Where one turn sends some rows of the set: a few examples, then the rows asked
J754: 8 0 0 -9 -5 1 -23 -1 -18 0 8 13 -20 19 -20 -39
J986: -4 8 8 9 -4 3 -19 -4 -28 -4 -5 0 7 -19 -24 -24
J147: 8 4 -14 -11 -21 12 -8 7 -34 -3 -4 14 -16 -2 -39 -17
J402: 9 7 8 4 -12 0 -17 0 -34 -18 9 41 -11 -15 -9 -12
J951: -1 13 -3 21 -11 -8 -1 -16 -49 -1 -6 35 12 2 -24 2
J325: 9 -22 6 4 -4 15 -11 -1 -22 -2 -3 9 -10 6 -38 -26
J735: -4 2 -2 7 -16 -3 4 -11 -29 -9 0 -10 -8 1 -34 -23
J609: -19 2 11 27 -3 -3 -3 -8 -50 -3 -5 33 10 7 -11 -31
J558: -11 5 16 4 3 8 -10 -34 -31 4 2 28 -9 21 -12 -7
J758: -8 21 -6 17 -22 16 16 -7 -32 2 -7 37 -7 11 0 -22
J544: 13 9 -3 26 -10 6 -7 -7 -22 -15 22 32 13 -1 -17 -27
J590: -6 3 1 7 2 6 -13 -12 -32 -13 -7 53 -18 17 -6 -23
J280: -10 10 -1 13 -29 7 -15 -10 -30 24 -18 20 -14 9 -24 -4
J593: -12 -18 -6 11 5 1 7 12 -32 5 12 27 8 3 -9 -24
J252: -4 5 0 4 7 -19 6 -12 -32 20 -11 19 -2 11 -31 -19
J646: 0 9 2 5 -23 6 -4 -6 -32 -1 1 5 -10 20 14 -19
J903: -8 7 -19 -12 -4 -2 1 -9 -21 5 10 26 8 7 -3 -37
J49: -2 -3 -5 7 -22 8 9 -9 -29 23 5 49 -5 21 -21 -16
J740: -5 5 -5 6 -18 19 -37 -11 -31 -3 -2 19 9 9 1 -20
J396: 8 11 7 23 1 7 -7 -8 -24 5 9 33 -20 12 -42 -5
J225: 5 4 -27 15 -20 9 2 16 -14 0 2 13 -3 2 -24 -18

J754 turns into -> J225
J280 turns into -> J252
J49 turns into -> J951
And these:
J544 turns into -> J740
J735 turns into -> J325
J609 turns into -> J590
J593 turns into -> J402

Where one turn sends some rows of the set: a few examples, then the rows asked
J816: -14 -15 22 -15 -26 -18 8 -17 4 -17 -5 -6 -10 -4 10 -4 15 -11 8 11 18 0 2 -34 -28 15 18 -1
J288: -13 -9 33 -13 -31 -13 15 -7 -28 4 12 -9 20 1 3 -8 20 -9 5 21 7 14 7 -22 -11 -5 6 -6
J618: -38 -8 10 7 0 12 28 9 25 -16 1 -2 -6 7 -7 -3 10 -5 -4 12 8 -1 -16 -4 -16 -10 3 -3
J398: -24 -3 -3 -3 -2 -1 26 -1 17 13 28 2 -4 5 -9 -7 13 1 -4 13 -5 27 -15 -22 -3 -17 -6 -2
J949: -22 9 16 -17 -14 -23 3 6 -21 -26 8 -22 -11 17 1 -16 -7 -2 -15 13 -9 21 -18 -13 -1 -15 8 -7
J454: -27 8 18 -22 -11 -14 4 12 -24 -32 5 -17 -4 13 -10 -16 -7 -5 -19 12 -9 17 -14 -19 -7 -14 7 -7
J534: -33 -5 4 7 -2 -2 29 -6 25 5 21 -2 -5 5 -3 -8 6 7 2 10 1 19 -10 -22 -8 -13 -6 -5
J670: -20 -13 35 -2 -29 -24 2 -15 -14 -4 10 -11 2 5 9 0 16 -6 5 25 17 13 9 -22 -12 0 10 1
J683: -18 23 18 -8 -10 -9 1 -15 -10 -19 11 -25 -5 13 -2 -18 -2 -9 -15 2 1 21 -24 -8 4 -17 16 -16
J809: 1 3 27 -15 -26 -4 17 -12 -7 4 3 5 13 -13 2 -11 20 -13 7 8 14 12 -6 -27 -25 2 17 -18
J200: 4 -12 1 -28 -29 -14 13 -12 -6 4 -3 -11 -9 -5 15 -11 16 -9 11 4 1 8 -13 -42 -15 -1 23 -1
J441: -37 -6 12 13 2 4 27 -1 30 -7 10 -4 -5 7 -5 -7 3 5 2 9 7 7 -12 -15 -12 -10 0 -7
J321: -32 8 21 -23 -4 -4 2 7 -18 -34 5 -19 0 13 -17 -16 -7 -7 -22 4 -8 10 -8 -26 -7 -7 10 -11
J500: -24 0 28 -4 -27 4 -16 -3 -3 -12 -3 -7 -12 -9 1 3 16 -12 -4 13 28 5 -14 -22 -14 -11 38 4
J59: -2 -2 18 -26 -28 1 0 10 -7 -9 -10 7 -9 -13 -1 -4 21 -18 -1 10 15 5 -19 -29 -27 0 31 -5
J623: -26 -8 -11 0 12 -14 -6 2 -5 15 -8 8 7 10 3 -3 10 7 -9 2 -2 -5 -17 -7 -14 -24 -3 2
J267: -6 -8 26 -19 -23 3 17 -1 -27 11 3 -13 25 0 -1 -12 17 -9 4 12 -4 5 -1 -33 -6 -9 17 -10
J823: -36 9 16 -20 -4 -2 4 -9 -12 -34 6 -27 0 13 -17 -17 -5 -11 -19 -4 -3 7 -6 -29 -6 -5 10 -10
J154: -27 -4 6 -16 -34 10 -6 -2 -11 -12 -6 -15 -12 -14 3 -4 19 -16 -2 4 22 5 -19 -27 -14 -20 35 10
J861: -36 -13 -13 -6 11 -11 -8 1 -6 6 -5 10 5 7 -4 0 14 2 -14 0 1 -6 -10 -15 -22 -21 -8 8
J69: -6 -10 26 -17 -21 -7 -4 0 5 -13 -12 2 -11 -4 3 -1 13 -11 3 10 14 -5 -9 -36 -24 13 32 -5
J165: -20 -13 -3 -25 -31 9 6 -6 -17 -5 -8 -25 -5 -6 6 -10 16 -15 3 -3 5 -1 -13 -39 -7 -17 30 10
J516: -12 -5 20 -16 -33 -14 19 -17 -6 -10 4 1 2 -12 7 -8 23 -15 7 12 21 11 1 -26 -33 6 8 -7
J452: -24 -4 -10 3 9 -13 -2 -5 -6 15 -5 7 9 9 6 -4 15 2 -8 1 2 -4 -18 0 -14 -26 -6 0
J941: -3 -7 0 -32 -38 -9 10 0 -13 -6 -4 0 -12 -14 8 -8 24 -18 4 8 9 11 -17 -32 -24 -6 21 3
J857: -8 -13 10 -25 -23 9 12 -3 -21 7 -7 -23 13 0 3 -13 12 -9 6 0 -6 -2 -7 -42 -3 -11 29 -2
J346: -17 15 17 -10 -12 -19 -1 -6 -13 -20 8 -25 -11 18 2 -17 -7 -4 -13 9 -6 21 -22 -11 5 -15 14 -11
J521: -35 14 12 -16 -9 -2 6 -22 -9 -32 11 -28 -2 10 -12 -19 0 -16 -19 -5 3 13 -8 -21 -4 -9 8 -8
J167: -16 -12 -7 -16 4 5 18 13 16 4 10 -3 -10 19 -10 0 17 -13 -11 18 -15 8 -22 -20 7 -8 6 8
J306: -28 23 13 -11 -12 -3 3 -22 -9 -24 14 -26 -3 9 -8 -19 2 -16 -19 -3 5 19 -17 -11 -2 -15 11 -13
J222: -34 -7 -7 -1 16 -7 -9 -12 0 8 -3 7 11 11 -6 1 18 -4 -14 -3 6 -10 -8 -10 -18 -15 -5 2
J802: -37 -10 -10 -5 15 -7 -10 -4 -4 6 -4 12 8 7 -7 1 17 -3 -16 -1 5 -8 -9 -12 -22 -18 -7 5
J611: -21 -8 38 2 -25 -13 -14 -12 -1 -8 3 -10 -9 1 6 4 11 -5 3 22 24 7 -1 -23 -10 1 28 2
J269: -31 -13 -13 -4 11 -15 -7 3 -5 10 -7 7 4 11 1 -2 10 7 -10 2 -3 -6 -12 -13 -18 -22 -6 6
J387: -15 -4 -4 -12 1 4 20 8 14 13 22 3 -5 11 -13 -3 16 -6 -9 17 -13 21 -20 -22 4 -14 2 1
J622: -35 -13 -1 -5 -3 10 27 13 20 -19 1 -4 -11 11 -7 -1 18 -15 -8 15 2 -3 -19 -4 -12 -8 4 7
J896: -28 -6 -12 3 9 -14 -2 -15 -2 12 -3 4 9 10 5 -3 18 -3 -9 0 5 -5 -14 1 -15 -22 -7 2
J621: 9 -4 19 -19 -21 -7 11 -12 -2 11 -2 -4 4 -4 8 -12 13 -7 11 3 3 5 -10 -38 -14 5 26 -16
J138: -26 -17 -8 -15 0 6 23 14 16 -12 2 -6 -14 18 -8 0 18 -17 -11 18 -9 -1 -20 -11 -1 -8 5 12
J502: -31 -7 -10 2 13 -11 -6 -18 2 10 -4 3 10 12 1 -1 18 -4 -11 -3 6 -9 -9 -5 -15 -16 -6 2

J500 turns into -> J288
J502 turns into -> J623
And these:
J622 turns into -> J534
J321 turns into -> J306
J69 turns into -> J809

Where one turn sends some rows of the set: a few examples, then the rows asked
J640: 6 2 -13 14 12 14 -6 21 1 -11 -8 12 -13 18 2 2 2 -5 -12 -5 -9 4 -15 -11 16 -18 1 -13 21 -5 -5 6 -13 10 -20 -9 16 15 -2
J763: -9 5 12 -7 -9 -8 2 -12 -10 13 6 2 -3 -5 -18 0 -8 -13 2 10 -11 1 3 3 -8 17 5 -2 -26 5 -4 -6 -5 -17 12 13 -3 -17 1
J616: 6 -1 2 16 16 5 -9 12 7 2 -16 10 -8 7 10 9 -2 0 -7 1 -4 -5 -15 -5 9 -22 -7 -9 9 -5 12 -3 -15 15 -22 -23 18 17 -16
J651: 12 4 -5 16 19 7 -7 19 8 -6 -17 9 -9 7 8 5 4 -3 -14 -2 -4 -2 -13 -9 12 -21 -1 -7 15 1 7 1 -11 15 -23 -16 18 13 -16
J277: -2 -13 -4 -8 -3 1 17 -1 7 -19 -2 -20 -1 0 4 -23 10 5 -6 -4 11 24 15 -2 7 5 17 1 6 2 -6 5 12 -7 2 25 -11 -17 3
J456: 4 0 18 -4 -7 -5 -8 2 -1 12 11 -20 11 -11 -9 -12 -6 10 24 -3 9 -14 22 10 -5 10 2 2 -8 10 5 2 10 8 1 4 -17 -3 8
J845: 1 10 1 -9 -4 -4 6 -1 -7 1 4 2 -4 -4 -20 -5 0 -14 -10 3 -13 6 5 -2 -3 17 15 1 -17 14 -12 0 1 -18 9 24 -5 -23 -1
J574: 10 8 -5 -17 -4 -6 13 4 7 -7 -5 0 5 0 -14 -7 -4 -10 -13 -3 -11 11 -6 9 -8 5 15 3 -12 12 -18 -5 2 -23 3 25 -3 -18 -13
J40: 2 6 3 22 18 10 -15 10 -7 6 -9 11 -17 3 1 8 7 -7 -9 4 -5 -8 -2 -19 16 -10 -4 -10 7 2 15 7 -13 19 -17 -18 16 8 -5
J79: 4 -8 9 -13 -10 12 -2 1 13 17 5 -14 8 -4 -4 -3 -19 20 27 -9 6 -7 10 18 -13 0 2 1 -3 -2 4 2 13 2 11 -3 -16 -2 -7
J880: -7 -1 13 -14 -12 -13 6 -13 1 12 0 1 5 -2 -10 2 -18 -7 6 8 -10 2 -9 18 -14 5 -1 -1 -26 -2 -5 -15 -8 -21 7 7 -1 -8 -9
J799: -15 -12 7 -1 -6 1 8 -12 -7 -4 5 -19 -7 -5 0 -19 8 2 3 4 11 16 25 -8 8 15 11 -3 -4 -1 3 7 8 -2 7 20 -11 -17 13
J612: 1 5 -7 22 13 8 -11 18 -9 -8 -3 11 -17 14 -1 1 8 -10 -10 1 -9 0 -8 -18 21 -9 0 -14 15 -1 -1 6 -17 13 -20 -7 15 12 8
J210: -1 0 -1 12 7 6 -15 6 -6 7 -11 8 -8 13 2 5 -6 -6 1 0 -4 -7 -10 -1 13 -17 -15 -15 9 -12 4 2 -17 12 -22 -20 21 27 3
J384: 5 1 2 -20 -9 -11 13 -2 12 -1 -8 -1 10 0 -8 -2 -14 -6 -3 0 -10 8 -14 22 -15 -2 6 2 -17 2 -14 -15 -3 -24 2 14 -1 -9 -17
J578: 7 -9 5 6 -3 -3 10 24 18 -19 18 -11 1 -1 1 -13 -1 17 11 -1 -2 7 -5 2 -5 1 21 3 6 12 -7 -7 2 0 6 12 -28 -20 -4
J489: -2 -20 -3 -15 -8 -2 21 -3 18 -16 -9 -21 7 3 11 -19 -2 11 1 -6 12 24 3 14 -1 -6 9 1 4 -9 -6 -4 9 -10 -2 17 -8 -7 -8
J899: 4 0 -9 8 8 13 -9 14 3 -2 -14 10 -8 18 4 6 -6 -3 -4 -6 -6 0 -17 0 11 -23 -8 -14 17 -12 -1 3 -13 9 -21 -16 21 24 -6
J739: -1 1 6 20 15 6 -15 7 -2 9 -11 10 -13 4 7 11 -1 -3 -3 5 -4 -8 -9 -11 11 -15 -10 -11 5 -5 17 1 -16 17 -17 -25 18 15 -9
J375: 6 -14 2 -8 -7 13 9 14 24 -2 10 -8 2 2 2 -4 -15 24 18 -8 -1 6 -6 12 -13 -6 14 2 6 -1 -3 -4 8 -2 15 2 -23 -13 -15
J412: -5 4 1 21 10 4 -17 9 -14 3 -4 9 -14 11 -2 3 2 -11 -2 4 -5 -7 -4 -12 18 -9 -9 -16 8 -5 5 5 -18 15 -22 -14 18 20 12
J844: -13 -25 9 -13 -13 -5 14 -16 11 -1 -5 -20 6 0 12 -13 -11 12 13 1 14 17 4 17 -5 -4 -2 -2 -6 -18 4 -8 4 -9 2 6 -6 -2 -4
J263: -21 -21 15 -4 -12 -4 7 -21 -5 7 3 -19 -2 -4 5 -13 -4 7 15 6 13 12 18 5 0 10 -1 -5 -11 -13 9 -1 3 -4 7 8 -8 -8 9
J316: 6 -1 15 9 -2 -14 -1 16 3 -10 19 -18 5 -10 -6 -18 6 8 14 2 5 -5 14 0 0 10 14 3 -3 19 -2 -3 3 6 -2 14 -24 -14 11
J911: 9 8 -4 19 21 9 -10 18 0 -4 -13 10 -14 5 3 4 10 -6 -16 -1 -5 -3 -5 -18 17 -14 1 -8 13 6 9 8 -10 17 -20 -13 16 8 -10

J880 turns into -> J763
J489 turns into -> J844
And these:
J899 turns into -> J210
J651 turns into -> J616
J456 turns into -> J316

Where one turn sends some rows of the set: a few examples, then the rows asked
J88: 22 43 13 -16 -30 4 -14 -13 12 -7 8 -9 11 13
J728: -14 15 13 -21 -12 -5 -4 -22 12 2 -6 4 -19 16
J420: -10 20 12 -13 -27 -3 -6 -21 8 -1 -4 9 -18 14
J386: -8 21 1 -11 0 13 -2 -22 14 -5 -8 -29 -8 9
J870: -10 21 3 -25 -23 -6 -1 -11 20 4 -12 -2 -26 18
J707: 22 40 -13 -11 -11 -16 -19 -8 -10 17 10 -2 3 7
J4: 1 8 -5 -24 0 -7 -22 4 19 10 8 8 -23 18
J176: -10 27 -7 -15 -15 10 2 -15 17 1 -14 -27 -17 13
J615: 20 41 15 -25 -24 6 -19 -4 13 -4 5 1 16 14
J151: 3 16 -13 -27 -10 -10 -15 9 24 12 -2 -4 -27 18
J562: 25 40 9 -27 -6 -17 -20 -3 5 7 -2 -6 15 5
J27: 6 26 3 -22 -3 -16 -18 10 23 8 17 11 -19 13
J731: 18 44 -13 -5 -24 12 -17 -9 -2 7 17 -6 9 12
J587: 15 43 -11 -14 -5 -6 -17 -9 -14 18 1 -5 13 4
J904: 12 12 0 -21 -11 -12 -26 9 21 5 9 9 -20 15
J780: -5 27 -3 -2 -8 9 -3 -24 3 -3 -9 -29 -6 3
J881: 8 44 -6 -11 -23 17 -16 -10 -5 7 8 3 15 13
J734: 23 34 10 -25 -21 9 -18 -3 6 -7 -1 0 20 11
J303: 16 19 -16 -9 8 1 -22 6 17 3 4 -29 -9 4
J374: -13 35 17 -15 -20 -6 1 -18 14 -1 5 8 -16 12
J164: 0 12 4 -21 -2 -12 -17 12 24 13 5 3 -22 15
J663: 25 33 7 -27 -9 -12 -18 -5 -3 2 -8 -2 19 5
J185: -15 25 2 -2 -5 15 1 -14 13 3 -6 -27 -10 8
J312: -9 42 -1 -3 -3 10 3 -19 9 -3 4 -26 -6 3
J851: 10 34 -15 -9 12 -1 -15 9 18 6 15 -24 -9 4
J330: 15 35 -7 -16 -21 17 -18 -4 -8 3 4 5 17 12
J505: 17 34 -9 -18 -8 -4 -17 -6 -17 12 -4 3 15 6
J78: 2 19 -13 -8 11 4 -14 10 18 12 4 -26 -13 7
J695: -16 18 18 -15 -18 -2 -2 -12 18 4 -5 3 -19 16
J5: 27 39 13 -22 -17 -24 -15 -12 5 5 2 -4 7 8
J887: 7 15 -16 -14 11 11 -19 3 21 3 6 -25 -12 11
J716: 4 22 -23 -17 -1 6 -11 5 21 8 -5 -29 -19 12

J88 turns into -> J5
J716 turns into -> J176
J303 turns into -> J780
And these:
J312 turns into -> J374
J587 turns into -> J881
J4 turns into -> J887
J505 turns into -> J330
J695 turns into -> J164

Where one turn sends some rows of the set: a few examples, then the rows asked
J399: 5 7 -18 20 18 -36 -19 10 -3 7 -4 8 3
J237: 10 0 -18 18 11 -26 -26 9 -16 3 6 1 -6
J52: 10 15 16 0 -9 -3 2 10 -15 5 -1 -16 0
J814: 11 -4 15 -4 0 -6 -10 15 -17 3 18 -2 25
J960: -6 4 3 5 3 -12 0 13 -4 5 44 8 1
J202: 8 12 2 -4 -14 -25 8 26 8 -14 3 5 14
J522: 0 15 -1 24 -16 -9 -14 8 -9 8 -2 29 -1
J6: 6 9 -7 26 3 -39 -16 15 -6 0 -3 20 3
J875: 2 19 3 -10 -14 -14 7 19 14 -3 4 12 21
J161: 12 8 -6 -9 -1 -30 2 24 7 -14 5 -9 11
J738: -4 25 -8 15 5 -19 -15 2 4 21 -5 24 8
J410: -9 -1 -6 17 2 -1 15 16 5 -1 22 1 -8
J493: -1 17 -17 13 19 -23 -18 3 3 20 -4 11 6
J546: 9 4 -6 27 -10 -26 -18 13 -17 -4 0 16 -8
J513: -5 15 3 4 -1 -15 3 11 -6 6 38 -2 -13
J464: 7 -11 8 4 2 6 0 16 -9 1 4 -3 25
J366: 0 21 -1 23 -5 -30 -13 10 -2 9 -4 30 6
J260: 2 19 -4 -19 0 -12 1 14 16 5 8 2 23
J24: 13 12 19 -6 -7 -12 -10 11 -21 5 15 -10 11
J271: -4 15 -10 14 1 2 -19 -1 -3 22 1 22 6
J294: 8 13 -10 -18 8 -22 -2 17 11 -2 8 -11 16
J213: -9 -6 -3 13 5 -3 8 17 2 0 34 10 4
J373: 7 1 9 6 -4 8 8 13 -8 2 -7 -12 9
J116: 2 6 -20 10 17 -8 -27 0 -8 19 6 5 4
J414: -7 12 -2 11 -1 -8 12 12 0 3 24 -6 -18

J464 turns into -> J52
J546 turns into -> J116
J6 turns into -> J493
And these:
J213 turns into -> J414
J260 turns into -> J202

